In the data rows, zero lies at 4.5, halfway between 4 and 5.
Some points, one per row:
vec![5, 6, 3, 4, 4, 6, 3, 3, 8, 5, 3, 3, 3, 5, 8, 3, 3, 5, 2, 6, 3, 2, 6, 1]
vec![5, 2, 4, 5, 4, 5, 5, 5, 4, 5, 7, 6, 5, 7, 6, 6, 4, 4, 5, 6, 3, 2, 4, 5]
vec![3, 8, 6, 2, 4, 3, 4, 6, 6, 5, 1, 3, 4, 2, 4, 3, 6, 5, 3, 1, 9, 6, 5, 6]
vec![4, 5, 6, 4, 4, 3, 5, 5, 2, 4, 2, 3, 6, 4, 3, 3, 5, 4, 4, 3, 5, 6, 5, 6]
vec![3, 0, 3, 6, 3, 6, 4, 6, 4, 8, 9, 7, 3, 8, 7, 8, 3, 3, 7, 8, 2, 0, 1, 5]
vec![5, 7, 4, 5, 6, 3, 5, 3, 3, 4, 5, 2, 6, 3, 2, 4, 3, 5, 4, 1, 5, 8, 7, 4]
vec![5, 4, 4, 4, 3, 5, 3, 5, 8, 5, 4, 5, 1, 5, 6, 5, 4, 5, 3, 7, 4, 2, 4, 3]
vec![5, 8, 4, 3, 6, 3, 5, 4, 5, 4, 1, 4, 5, 5, 4, 3, 6, 6, 3, 3, 7, 8, 5, 5]
vec![6, 6, 5, 0, 7, 5, 5, 7, 3, 4, 1, 5, 3, 2, 2, 4, 9, 6, 6, 0, 9, 5, 4, 8]
vec![6, 4, 3, 3, 5, 7, 3, 7, 7, 5, 2, 7, 0, 7, 6, 6, 8, 5, 4, 6, 9, 4, 1, 6]
vec![5, 3, 6, 4, 5, 5, 5, 5, 4, 4, 5, 6, 5, 5, 4, 6, 5, 5, 6, 3, 7, 5, 3, 7]
vec![7, 4, 2, 5, 5, 6, 4, 6, 9, 5, 6, 8, 0, 7, 4, 8, 7, 4, 5, 7, 8, 6, 1, 5]
vec![7, 4, 1, 5, 4, 6, 2, 2, 8, 4, 6, 6, 2, 5, 6, 7, 5, 2, 4, 6, 5, 4, 3, 2]
vec![5, 6, 4, 3, 7, 4, 5, 5, 4, 5, 3, 4, 5, 6, 4, 5, 6, 7, 4, 3, 6, 5, 6, 5]
vec![3, 4, 7, 5, 3, 3, 6, 6, 2, 4, 3, 5, 7, 5, 4, 3, 5, 5, 5, 4, 3, 4, 4, 7]
vec![5, 6, 5, 3, 5, 4, 4, 4, 5, 4, 3, 4, 5, 4, 5, 4, 4, 4, 4, 4, 5, 4, 5, 4]
vec![5, 5, 5, 3, 4, 4, 9, 4, 2, 3, 4, 5, 7, 5, 3, 0, 5, 2, 6, 5, 2, 4, 7, 5]
vec![3, 4, 5, 4, 4, 4, 6, 5, 2, 4, 4, 5, 5, 5, 3, 4, 5, 4, 6, 4, 3, 4, 4, 6]
vec![5, 5, 6, 5, 5, 3, 5, 6, 3, 4, 3, 3, 7, 3, 4, 3, 5, 5, 4, 3, 4, 5, 5, 5]
vec![7, 9, 5, 1, 4, 3, 6, 4, 5, 4, 0, 3, 2, 3, 2, 4, 8, 7, 2, 0, 9, 7, 8, 4]
vec![4, 1, 4, 6, 4, 6, 4, 6, 5, 7, 8, 8, 3, 7, 6, 7, 5, 3, 5, 8, 2, 0, 2, 4]
vec![5, 6, 3, 5, 3, 5, 3, 4, 9, 5, 4, 4, 3, 6, 7, 5, 2, 4, 3, 7, 4, 1, 4, 1]
vec![5, 4, 5, 4, 6, 4, 5, 6, 2, 4, 6, 5, 6, 4, 4, 4, 5, 5, 5, 3, 5, 5, 5, 7]
vec![4, 4, 7, 5, 6, 5, 5, 4, 2, 4, 3, 3, 6, 4, 3, 3, 3, 4, 5, 4, 3, 4, 5, 3]
vec![3, 0, 4, 9, 2, 7, 5, 3, 4, 5, 5, 5, 5, 6, 4, 1, 2, 1, 5, 9, 0, 3, 3, 3]
vec![4, 3, 8, 5, 3, 5, 6, 6, 4, 5, 4, 6, 6, 4, 4, 4, 5, 4, 6, 6, 2, 3, 4, 7]
vec![5, 5, 6, 5, 4, 4, 4, 6, 2, 4, 4, 3, 5, 4, 5, 4, 4, 5, 5, 4, 4, 4, 7, 5]
vec![4, 5, 4, 4, 4, 5, 3, 4, 6, 4, 4, 4, 4, 5, 6, 5, 3, 4, 4, 6, 3, 3, 5, 3]
vec![4, 6, 5, 4, 5, 4, 4, 4, 4, 4, 5, 5, 6, 5, 5, 4, 5, 5, 4, 4, 6, 5, 5, 5]
vec![4, 3, 8, 3, 4, 4, 7, 6, 2, 7, 6, 2, 9, 3, 6, 3, 3, 5, 6, 4, 3, 4, 6, 9]
vec![4, 4, 6, 5, 5, 4, 5, 4, 3, 4, 7, 3, 5, 3, 4, 4, 2, 4, 5, 4, 2, 5, 6, 3]
vec![4, 7, 4, 6, 5, 4, 5, 3, 4, 3, 4, 3, 4, 3, 3, 4, 4, 4, 5, 3, 7, 8, 6, 2]
Here are 37 more points, each followed by its number:
vec![5, 5, 4, 5, 5, 5, 4, 4, 5, 4, 6, 4, 4, 5, 5, 5, 5, 4, 5, 6, 5, 5, 4, 3] 0
vec![5, 3, 3, 6, 5, 4, 4, 3, 4, 5, 7, 4, 5, 6, 3, 5, 2, 5, 5, 7, 1, 4, 6, 3] 1
vec![3, 1, 3, 6, 3, 6, 5, 5, 5, 7, 7, 6, 5, 9, 6, 7, 3, 3, 6, 8, 1, 0, 5, 5] 2
vec![4, 5, 6, 3, 4, 3, 7, 5, 3, 3, 2, 3, 7, 3, 2, 2, 5, 4, 4, 2, 4, 4, 8, 5] 3
vec![5, 2, 6, 3, 6, 4, 5, 7, 1, 5, 7, 6, 6, 4, 3, 5, 6, 6, 7, 3, 6, 5, 5, 9] 4
vec![5, 7, 4, 3, 5, 4, 3, 4, 5, 5, 2, 3, 4, 4, 5, 4, 6, 6, 2, 2, 7, 6, 5, 4] 5
vec![5, 4, 2, 5, 4, 6, 3, 5, 7, 5, 6, 7, 3, 5, 4, 6, 6, 4, 5, 6, 7, 5, 1, 5] 6
vec![5, 6, 6, 4, 3, 4, 4, 4, 5, 4, 1, 2, 4, 3, 5, 4, 4, 5, 2, 2, 5, 5, 8, 4] 7
vec![4, 7, 5, 5, 7, 2, 7, 4, 1, 2, 6, 3, 7, 1, 3, 4, 4, 5, 5, 0, 8, 9, 7, 5] 8
vec![4, 5, 6, 6, 4, 2, 5, 2, 3, 5, 8, 2, 7, 3, 4, 3, 0, 5, 4, 4, 0, 5, 9, 1] 9
vec![6, 4, 2, 5, 5, 6, 3, 6, 7, 4, 5, 7, 2, 5, 4, 6, 7, 4, 5, 6, 7, 6, 2, 5] 10
vec![4, 3, 6, 4, 3, 3, 6, 5, 3, 5, 4, 5, 6, 5, 4, 4, 5, 4, 5, 5, 3, 4, 4, 6] 11
vec![4, 4, 3, 6, 5, 6, 3, 3, 7, 4, 6, 5, 3, 4, 5, 6, 3, 3, 5, 6, 6, 5, 3, 2] 12
vec![4, 4, 5, 6, 4, 5, 5, 5, 4, 4, 6, 4, 5, 4, 5, 5, 3, 4, 5, 5, 3, 4, 4, 3] 13
vec![4, 6, 8, 4, 6, 3, 5, 5, 1, 4, 5, 3, 7, 1, 3, 3, 5, 5, 5, 0, 8, 9, 8, 6] 14
vec![4, 7, 7, 5, 6, 0, 7, 3, 0, 3, 4, 2, 9, 2, 0, 2, 6, 7, 5, 0, 7, 9, 7, 9] 15
vec![3, 9, 6, 5, 5, 3, 3, 2, 5, 4, 1, 2, 8, 4, 5, 2, 3, 5, 2, 3, 5, 5, 7, 3] 16
vec![5, 3, 2, 6, 5, 5, 5, 4, 5, 5, 8, 5, 4, 5, 4, 6, 4, 4, 5, 7, 4, 5, 3, 4] 17
vec![4, 3, 5, 5, 4, 5, 4, 5, 5, 5, 6, 5, 4, 5, 5, 6, 5, 4, 5, 5, 4, 4, 4, 4] 18
vec![4, 3, 5, 4, 4, 5, 5, 5, 4, 4, 4, 6, 5, 4, 4, 4, 6, 3, 5, 5, 5, 5, 3, 6] 19
vec![5, 4, 4, 5, 5, 5, 4, 4, 5, 4, 6, 4, 4, 4, 4, 5, 5, 4, 5, 5, 4, 5, 4, 4] 20
vec![3, 1, 4, 4, 3, 5, 6, 5, 4, 7, 6, 6, 5, 9, 5, 6, 4, 4, 5, 7, 1, 0, 3, 4] 21
vec![3, 1, 2, 6, 3, 5, 4, 4, 5, 6, 7, 7, 4, 8, 6, 6, 3, 4, 6, 7, 1, 0, 2, 5] 22
vec![5, 5, 2, 6, 4, 5, 3, 4, 8, 4, 4, 5, 2, 5, 5, 6, 4, 4, 4, 6, 5, 5, 3, 2] 23
vec![3, 4, 5, 2, 2, 4, 6, 5, 3, 5, 4, 5, 5, 4, 6, 4, 6, 5, 6, 4, 5, 5, 3, 6] 24
vec![4, 6, 5, 4, 5, 4, 4, 4, 5, 4, 3, 4, 5, 5, 4, 4, 5, 5, 4, 4, 6, 5, 5, 5] 25
vec![5, 4, 4, 4, 5, 6, 3, 4, 6, 4, 6, 5, 3, 4, 5, 6, 4, 4, 4, 5, 7, 5, 4, 4] 26
vec![4, 4, 6, 4, 4, 4, 5, 5, 4, 4, 5, 4, 5, 5, 4, 3, 4, 5, 5, 4, 4, 3, 5, 6] 27
vec![5, 4, 5, 4, 4, 4, 5, 5, 4, 4, 4, 5, 5, 5, 4, 4, 5, 4, 5, 4, 4, 5, 4, 5] 28
vec![6, 4, 3, 5, 5, 6, 4, 4, 6, 4, 7, 5, 3, 6, 5, 7, 5, 4, 5, 6, 4, 6, 4, 3] 29
vec![6, 4, 6, 6, 3, 5, 3, 6, 7, 4, 4, 5, 2, 5, 6, 6, 7, 3, 5, 6, 5, 3, 4, 3] 30
vec![5, 6, 5, 4, 6, 3, 5, 4, 2, 4, 4, 3, 6, 2, 3, 4, 5, 5, 3, 2, 5, 7, 6, 5] 31
vec![6, 5, 6, 5, 4, 7, 1, 6, 6, 5, 5, 2, 3, 3, 8, 4, 4, 3, 5, 6, 2, 3, 6, 2] 32
vec![5, 9, 4, 2, 6, 4, 4, 5, 5, 3, 0, 4, 4, 4, 4, 3, 7, 5, 2, 2, 8, 6, 4, 5] 33
vec![5, 5, 4, 5, 6, 5, 5, 5, 4, 5, 5, 4, 5, 5, 5, 5, 5, 5, 4, 4, 5, 5, 5, 5] 34
vec![3, 4, 5, 5, 5, 3, 5, 3, 2, 4, 8, 2, 6, 4, 4, 3, 2, 4, 5, 5, 1, 5, 7, 3] 35
vec![3, 3, 6, 5, 3, 4, 5, 5, 3, 5, 3, 5, 6, 4, 4, 4, 6, 4, 4, 3, 2, 4, 6, 7] 36
Which two of these numbered points are nearest to each point below by angle, seen from the average point of the first points? Their numbers follow each, nearest first.
vec![5, 4, 6, 4, 4, 5, 4, 6, 6, 6, 4, 4, 4, 3, 8, 4, 4, 4, 4, 6, 2, 3, 6, 4] > 32 30
vec![5, 4, 5, 4, 6, 3, 5, 5, 2, 4, 5, 3, 6, 4, 4, 3, 3, 6, 4, 3, 3, 3, 6, 6] > 27 35
vec![5, 4, 5, 5, 4, 5, 3, 5, 5, 5, 5, 4, 4, 3, 7, 5, 3, 4, 4, 6, 4, 3, 5, 4] > 32 13
vec![5, 5, 4, 4, 5, 4, 5, 4, 5, 4, 6, 4, 5, 6, 5, 5, 4, 5, 4, 4, 5, 4, 5, 5] > 34 29
vec![4, 3, 4, 6, 4, 5, 4, 4, 4, 5, 8, 4, 5, 4, 5, 4, 3, 3, 6, 5, 4, 5, 4, 3] > 13 17
vec![4, 7, 5, 5, 5, 3, 5, 3, 3, 4, 4, 2, 5, 2, 3, 4, 3, 5, 4, 3, 5, 7, 6, 3] > 31 8
vec![5, 5, 4, 5, 6, 4, 5, 4, 4, 4, 7, 4, 4, 5, 4, 6, 4, 5, 5, 4, 6, 7, 4, 5] > 34 8
vec![5, 5, 2, 6, 4, 6, 3, 4, 7, 5, 4, 5, 3, 5, 5, 6, 4, 6, 3, 5, 5, 6, 4, 2] > 23 12
vec![5, 5, 4, 5, 5, 4, 4, 4, 5, 4, 7, 4, 5, 3, 4, 5, 4, 5, 4, 4, 5, 6, 5, 3] > 20 0
vec![4, 7, 4, 5, 7, 3, 6, 3, 3, 3, 5, 3, 7, 5, 2, 3, 3, 6, 3, 1, 6, 9, 6, 4] > 8 31
vec![2, 2, 7, 4, 1, 4, 8, 6, 3, 4, 3, 6, 7, 5, 3, 3, 6, 4, 7, 4, 3, 1, 2, 9] > 11 36
vec![5, 4, 4, 5, 4, 6, 4, 5, 6, 3, 6, 5, 3, 3, 5, 6, 5, 2, 6, 5, 5, 6, 4, 4] > 20 12
vec![5, 5, 5, 4, 4, 5, 3, 5, 6, 4, 3, 4, 4, 4, 6, 4, 4, 4, 4, 6, 3, 2, 4, 3] > 32 30
vec![5, 5, 5, 3, 4, 2, 5, 5, 4, 4, 3, 4, 5, 5, 4, 3, 5, 5, 4, 3, 5, 3, 6, 6] > 3 15
vec![4, 7, 4, 5, 4, 4, 3, 3, 5, 4, 4, 3, 6, 4, 5, 4, 3, 5, 3, 3, 4, 6, 5, 2] > 16 9
vec![2, 1, 6, 3, 2, 4, 6, 7, 3, 5, 1, 6, 5, 5, 4, 3, 6, 4, 4, 5, 3, 2, 4, 8] > 11 36
vec![4, 6, 6, 4, 7, 2, 7, 4, 0, 4, 4, 3, 9, 3, 1, 2, 6, 6, 4, 0, 7, 9, 7, 8] > 15 14
vec![5, 8, 5, 2, 8, 4, 5, 6, 4, 3, 1, 5, 5, 3, 4, 5, 9, 6, 3, 1, 9, 8, 4, 5] > 33 5
vec![9, 5, 0, 3, 7, 9, 4, 9, 9, 4, 4, 9, 0, 9, 7, 9, 9, 2, 6, 9, 9, 9, 0, 3] > 10 6
